Some points:
[ 0.29  1.74 -0.7  -0.14 -0.62 -0.19  0.95  0.47 -1.79  0.78  2.07  0.67
 -0.25 -1.24  1.08 -1.18  0.62 -0.64  2.04 -0.52  0.53  1.39 -1.04  0.07]
[-1.68  0.67  0.32 -0.34  1.5  -0.25  0.13  1.19  0.49 -0.62 -1.13  1.55
  1.9   0.94 -0.6  -0.25  2.06  0.73 -0.09  0.13  1.75 -0.08 -1.39 -1.5 ]
[ 1.89  0.65  0.27  0.   -1.12  0.93  0.47  0.16  1.2  -0.47  0.59 -0.66
  1.52  1.72 -1.66 -1.65 -0.18  1.15  0.34  1.4  -0.5  -0.81 -0.81  0.73]
[-1.25 -0.23  1.52  0.73  0.22  1.36 -1.13 -0.79 -0.78  0.52  0.59 -1.79
 -0.09 -0.84 -1.92  0.77  0.7  -0.04 -0.45 -1.13 -0.24 -0.14 -1.36  0.31]
[ 0.11 -0.24  1.25 -1.06  0.36  0.08  1.14  0.47  0.28  3.05 -0.23  0.05
 -0.78  1.42  1.3  -0.44 -0.16  0.18 -1.28  0.74  0.17 -0.74 -0.48 -0.92]
[-0.53 -0.71  0.49 -1.25  0.14 -1.24 -2.01  1.72  0.28 -0.41 -0.47  0.49
 -1.55  0.23  0.92 -1.7   0.22 -2.03 -0.06  0.29 -0.96 -0.53 -0.68 -0.05]
[-0.12 -0.12 -1.32  0.43 -0.77 -0.45  0.13  0.67  1.41  0.13 -0.35 -0.33
  1.95 -2.31 -0.11 -0.99  1.13 -0.93 -2.52 -0.01 -1.13  1.09 -0.51  1.28]
[ 1.79  0.05  1.03  3.17  0.38  0.15  0.72  1.48  1.1  -0.82  1.25 -0.04
 -0.41 -0.07  1.09  0.91  0.29 -0.52  0.73  1.35 -0.77 -0.18  0.22 -1.44]
[-1.86 -0.39 -0.94  1.61 -0.6  -0.68 -0.75 -0.37 -1.24  0.91  0.01  0.59
  1.14  0.8  -0.31 -0.27 -0.99  0.5   0.28  1.9  -1.31 -0.92 -0.19  0.12]
[ 0.21 -0.26  0.68  0.93 -0.59 -0.68  1.04  0.76 -0.62 -0.7  -0.19  1.07
 -0.24 -1.11 -1.13 -1.45 -0.68  0.95 -0.71 -2.11 -0.81 -2.21  1.47 -0.72]
[-1.73 -0.57 -0.95  0.13 -0.55  1.58 -1.05  1.54  1.64  0.57  0.05 -1.34
  1.05 -0.91  0.45 -0.43  0.45  0.19  1.5  -0.59  0.91  0.15  1.77 -0.42]
[-0.96  2.75  0.5  -0.34 -0.26  0.46  0.   -0.73  1.87  0.46 -1.19 -0.8
  0.16 -0.15  0.69  0.78 -1.68  0.39 -0.14 -1.09 -0.78  0.51  0.15 -0.92]
[-0.1  -2.02  1.21 -1.45  0.61  0.8   0.18 -2.    1.41  0.07  0.37  0.48
  0.15  0.43  0.83 -0.27 -0.21 -1.12  1.46  0.87 -1.37 -0.31  0.    1.37]
[-0.93  0.32  1.35  1.6  -0.59 -0.05  0.59 -1.47 -0.46  0.95 -0.5   0.05
 -0.29 -0.23 -1.04 -0.6   1.11 -1.23 -0.44  0.8   0.03  2.25  0.84 -1.65]
[ 1.3   1.72  0.51 -0.03  1.59 -0.95 -0.46 -1.13  0.24 -1.1  -1.51 -0.2
  0.06  0.05 -0.52 -0.5   0.34  0.23  1.33  0.93  0.98 -0.98  0.42  0.75]
[-0.14 -0.39  1.07 -0.05 -1.63 -1.17 -0.67 -0.21 -0.95  1.01 -0.25 -0.01
  0.49  1.06  0.53  1.73  0.21  0.46  0.06  0.26  1.41  0.25  0.26  1.72]
[-0.83  0.62 -2.56  0.84  0.    0.24  0.95 -0.68  0.01  0.34 -1.46 -0.22
 -1.65 -0.41 -0.58  0.47  0.7  -0.38  0.63  1.39 -0.54 -0.21 -0.47 -1.04]
[-1.01  0.59 -0.46  0.05  0.   -2.06  0.46 -0.83  0.29 -0.32  0.68 -0.89
  0.96  0.98  1.89 -0.06  0.24 -0.85 -0.05 -0.96 -0.1   0.66  0.07 -0.03]
[-0.24 -0.39  0.49 -0.76 -0.78 -1.07  2.28  0.24  0.54 -0.4   0.73  0.67
 -0.38 -1.18 -2.03 -0.17 -0.28  1.45  1.85 -0.49 -0.8  -0.45 -1.04 -0.09]
[-0.51 -1.73 -0.61 -1.34 -1.17 -0.89  0.64 -0.74  1.23 -1.07  1.2   0.58
 -0.63 -0.84  0.17  1.75 -0.13  0.06 -0.29  1.54  1.73  0.25  1.05 -1.23]
[ 1.78 -0.21 -1.75 -0.31 -0.11  0.71 -1.46 -0.43  0.77  1.11 -0.53  2.81
 -0.06  0.84 -0.19  1.67  0.94 -0.74 -0.07 -1.69 -0.34 -0.25 -0.27 -0.25]
[-0.37  0.57 -0.58  0.59  1.12  2.69  0.9  -1.85 -0.89 -0.56 -0.69  0.13
  0.28 -1.02  2.02 -1.15  0.41  0.79 -0.56 -0.11  1.05 -0.58  0.33  0.89]
[ 0.03  0.46 -0.93  0.13  1.04  0.05 -1.61 -1.25  1.18  0.29  2.38  0.25
 -0.66  0.4  -0.79 -2.28 -0.2   0.67 -1.36  0.27  0.99  1.34 -0.02 -1.52]
[ 0.02 -0.99  0.19 -0.7   0.99  0.53  0.4  -0.08 -0.91 -1.57  0.89 -0.15
  1.92  0.22  0.82  1.52 -0.17 -1.4  -0.43 -0.72 -1.41  0.38 -0.45 -1.13]
[ 1.52 -1.6   0.74 -0.57 -1.33 -0.2   0.72 -0.41 -0.09 -0.59 -0.27 -1.33
 -0.42  1.37  0.16  0.56 -0.17 -0.96 -0.83 -1.04  2.23 -0.63 -1.27 -1.5 ]
[-0.96 -1.04  0.03  0.54 -1.07  1.05  0.84  0.15  0.15 -1.67  0.01  0.27
 -1.68  2.31 -1.32 -1.15  0.47 -0.16  0.39 -1.17 -0.9   0.75  1.5   0.01]
[-0.45 -0.99  0.78  0.99  1.49 -1.23 -0.4   1.23  0.11 -0.38  0.4   0.05
 -1.16 -0.13  0.87  0.44  1.27  2.78  0.11 -0.96 -1.59  0.16  0.45  0.96]
[ 1.69 -2.13 -1.82 -1.61  1.96 -0.43  0.84  1.   -0.82  0.59 -0.66 -1.96
 -0.35  0.36 -0.76  0.09 -0.57  0.76  0.09 -0.3  -0.22  0.93  0.09  0.36]
[ 0.29  1.89  0.25 -0.83  0.77  0.08  0.68  0.6  -0.34  0.38  2.15 -0.42
 -0.04  0.39 -1.42  1.17 -0.06 -1.65 -0.98  0.59  0.01 -1.28  1.72  1.07]
[ 0.94 -1.35  1.02 -0.51 -0.58 -0.92 -1.5   0.03 -0.58  0.7  -0.82  0.06
  0.84 -0.86 -0.17 -0.06 -0.8  -0.34  0.69 -0.25  0.01  0.3   2.07 -1.11]
[ 0.48 -0.38  1.47 -0.72  0.54  1.37  0.35  1.67 -0.51 -0.42 -0.28  2.15
 -0.42  0.16  0.    0.77 -2.68 -0.73 -1.15  0.73 -0.08  2.2  -1.16  0.85]
[ 0.64  1.13  0.55 -2.82 -2.22  0.95 -1.26  0.51 -1.61 -1.15  0.19 -0.71
 -0.39 -0.1   0.68  0.55  1.29  1.3  -0.6   1.6  -1.28  0.14  0.63 -1.47]
These points spread out most along one direction. Take the direction at right angles to it along which they spread out most. Go by this last direction. How many in every 100 of the points above lie lower along it than each point below? Answers are rounded to whole numbers. More than half of the points above lie lower than the first one.
[ 0.64  1.13  0.55 -2.82 -2.22  0.95 -1.26  0.51 -1.61 -1.15  0.19 -0.71
 -0.39 -0.1   0.68  0.55  1.29  1.3  -0.6   1.6  -1.28  0.14  0.63 -1.47] -> 59
[-1.68  0.67  0.32 -0.34  1.5  -0.25  0.13  1.19  0.49 -0.62 -1.13  1.55
  1.9   0.94 -0.6  -0.25  2.06  0.73 -0.09  0.13  1.75 -0.08 -1.39 -1.5 ] -> 78
[ 1.52 -1.6   0.74 -0.57 -1.33 -0.2   0.72 -0.41 -0.09 -0.59 -0.27 -1.33
 -0.42  1.37  0.16  0.56 -0.17 -0.96 -0.83 -1.04  2.23 -0.63 -1.27 -1.5 ] -> 53
[ 1.3   1.72  0.51 -0.03  1.59 -0.95 -0.46 -1.13  0.24 -1.1  -1.51 -0.2
  0.06  0.05 -0.52 -0.5   0.34  0.23  1.33  0.93  0.98 -0.98  0.42  0.75] -> 22
[-0.51 -1.73 -0.61 -1.34 -1.17 -0.89  0.64 -0.74  1.23 -1.07  1.2   0.58
 -0.63 -0.84  0.17  1.75 -0.13  0.06 -0.29  1.54  1.73  0.25  1.05 -1.23] -> 69
[-0.96 -1.04  0.03  0.54 -1.07  1.05  0.84  0.15  0.15 -1.67  0.01  0.27
 -1.68  2.31 -1.32 -1.15  0.47 -0.16  0.39 -1.17 -0.9   0.75  1.5   0.01] -> 9
[ 0.48 -0.38  1.47 -0.72  0.54  1.37  0.35  1.67 -0.51 -0.42 -0.28  2.15
 -0.42  0.16  0.    0.77 -2.68 -0.73 -1.15  0.73 -0.08  2.2  -1.16  0.85] -> 47
[-0.96  2.75  0.5  -0.34 -0.26  0.46  0.   -0.73  1.87  0.46 -1.19 -0.8
  0.16 -0.15  0.69  0.78 -1.68  0.39 -0.14 -1.09 -0.78  0.51  0.15 -0.92] -> 94
[ 0.02 -0.99  0.19 -0.7   0.99  0.53  0.4  -0.08 -0.91 -1.57  0.89 -0.15
  1.92  0.22  0.82  1.52 -0.17 -1.4  -0.43 -0.72 -1.41  0.38 -0.45 -1.13] -> 56
[-0.45 -0.99  0.78  0.99  1.49 -1.23 -0.4   1.23  0.11 -0.38  0.4   0.05
 -1.16 -0.13  0.87  0.44  1.27  2.78  0.11 -0.96 -1.59  0.16  0.45  0.96] -> 6
